rotation ticks, each row followed by its count of ticks:
The counts run from 0 to 364.
[158 164 128 125 110 127 153 120 130 130  94 135 106  91  96 128 189 121
 110 126 118 124 161 127 162 133  48 101 118 132 147 123 108 151 118 178
 148] -> 171
[109 134 146 164 137 105  75 162 128 156 131 131 126 156 184 129 101 106
 111  99 102 129 144 122 159 146  63 165  93 134 141 155 133 122 117 162
 152] -> 117
[146 142 124 110  84 110 115 158 106 150  90 129 129 104 155 149 120 128
 128 116 102 105 127 104 186 163  44 151 109 111 134 123 157 125 131 173
 132] -> 139
[159 151 127 115 106 121 164 158 153 127 142 141 175  92 133 138 132 168
 139 151 122 123 141 107 121 185 123 105 110 176 124  84 128 101 133 192
 134] -> 309
[148 162 151 135 166 103 138 155 163 131 144 148 165  95 127 125 109 150
 101 133 146 129 143 125  88 153 116  90 121 206 116 138 123 112 134 175
 144] -> 332
[ 96 148 131 126 149 118 132 155 133 127 132 106 175 129 152 104  97 115
  79 115 126  80 121 133 125 164  88  69  95 142 119 145 104 142 110 129
 186] -> 2
[139 145 154 148 131 118 114 162 159  99 164 115 129  76 170 145 132 119
  75  82 136 115 153 123 124 132 103  79 117 158 154 159 140 113 144 163
 174] -> 68
[111 135 155 127 154 125 109 166 137 118 172 132 144 130 185 157  98 120
 116 140  93 133 148 113 149 192  93 140 118 136 135 126 102 134 132 179
 176] -> 35
[161 152 133 156 100 129 158 120 159 135 115 123 112 124  93 113 196 131
 127 125 114 132 169 127 154 125  79 120  88 144 155  97 107 145 105 175
 152] -> 187
[137 135 140 164 122 112 130 150 169 129 116 109 104 102 123  91 130 144
  99 112 125 118 141 148 150 116  53 110  61 118 176 136 134 138 100 126
 171] -> 98
[130 160 129 138  73 125  85 146 110 148 133 128 148 143 199 129 161 123
 107 103 106 118 154 133 168 152 111 109 104 157 122 144 155 100 113 171
 147] -> 135
[126 136 148 163 138 109 121 159 169 115 126 107 110  98 135 100 115 131
  87  88 136 103 130 133 138 103  60 104  78 130 174 152 127 141 120 136
 180] -> 91
[132 151 134 133 102 132 132 127 124 115 112 110 118 108 137 137 173  91
  92  84 121  75 145 108 158 120  60  84 123 132 141 129 112 156 136 176
 164] -> 165
[141 167 148 142 149 104 112 121 135 142 112 153 138 143 131 134 167 113
 109 126 124 115 164 132 140 116  82 114 127 192 113 129  97 148 140 221
 138] -> 176
[125 155 136 128  89 125 101 134 107 129 124 113 140 120 184 143 161  93
  89  78 115  91 144 119 161 134  91  88 126 143 125 150 134 122 133 179
 166] -> 150
[155 167 109 135 123 110 159 131 115 178  82 156 170 119  92 109 138 126
 111 137 118 139 139 122 134 165  55  96 110 156 111 141 135 124  82 131
 125] -> 252
[129 153 121 128  98 136 175 132 137 153 125 118 166 144 115 104 157 137
 130 161  99 117 147 126 145 180 101  93  73 130 128  90 100 143  83 148
 163] -> 277
[112 142 156 172 169  96  83 162 155 154 129 129 128 151 162 110  95 121
 102 105 127 117 143 141 138 111  76 140  87 161 141 163 122 137 122 165
 156] -> 101
[147 176 131 112 109 116 107 127 122 146  91 146 149 135 152 134 162 131
 110 120 132  91 143 131 154 125  93  95 128 191 104 127 125 128 145 212
 140] -> 160
[167 146 133 111 112 120 175 163 153 122 134 150 163  75 119 152 121 156
 142 149 116 138 134  95 126 190  96 118 113 149 135  87 125 114 136 181
 127] -> 310
[146 179 135 121 136 105 109 121 129 139  98 147 141 136 139 134 162 121
 110 124 128  96 149 133 143 119  86 102 135 193 100 133 109 138 146 219
 140] -> 168
[134 157 120 155 114 108 125 141 131 165 113 125 197 133 144 108 132 104
  97  75 139  91 134 108 104 139 105  86 106 180  96 139 138 104 110 156
 126] -> 241
[138 163 146 158 157 115 110 123 142 145 121 156 132 159 126 142 169 106
 114 121 112 135 176 122 136 121  82 132 124 191 128 129  90 143 130 214
 147] -> 184
[171 148 132 116 128 116 171 162 148 125 129 155 158  57 111 146 115 156
 127 145 121 151 139 101 118 191  86 107 120 162 131 105 128 111 130 176
 135] -> 318
[117 138 155 171 156  99 105 161 169 123 129 106 121 114 150 107 102 124
  87  90 139  99 134 135 128 105  68 110  84 152 149 151 128 142 130 154
 175] -> 92
[151 165 117 149 121  99 125 138 129 173  96 142 196 135 126 110 122 118
 107 106 138 107 131 112 105 144  95  95 109 199  88 137 146 104 110 159
 112] -> 242
[172 152 117 156  93 103 141 148 153 173 103 141 181 109 121 110 133 140
 143  98 131 132 134  95 117 146  95 123  87 177 111 102 161  91 114 170
 100] -> 227
[144 136 142 124 128 135 167 157 130 110 150 132 156  64 131 168 121 111
 110 110 104 141 145  74 134 200  74 120 130 120 156 115 110 117 128 158
 158] -> 312
[169 142 131 185  82 124 133 135 162 150 146 128 151 141 131 113 181 132
 140 103 112 147 163 113 122 139 114 124  79 177 134  97 137  94  98 173
 121] -> 210
[138 129 152 121 141 122 130 175 143 101 154 135 127  73 161 169 104 127
 117 122 107 135 140  89 150 181  74 141 122 123 163 125 127 119 152 174
 164] -> 50
[149 159 126 148  60 117  95 140 123 158 128 128 139 148 181 107 154 149
 126 125 103 126 145 150 173 145 107 116  77 149 125 134 161  95 102 170
 147] -> 128
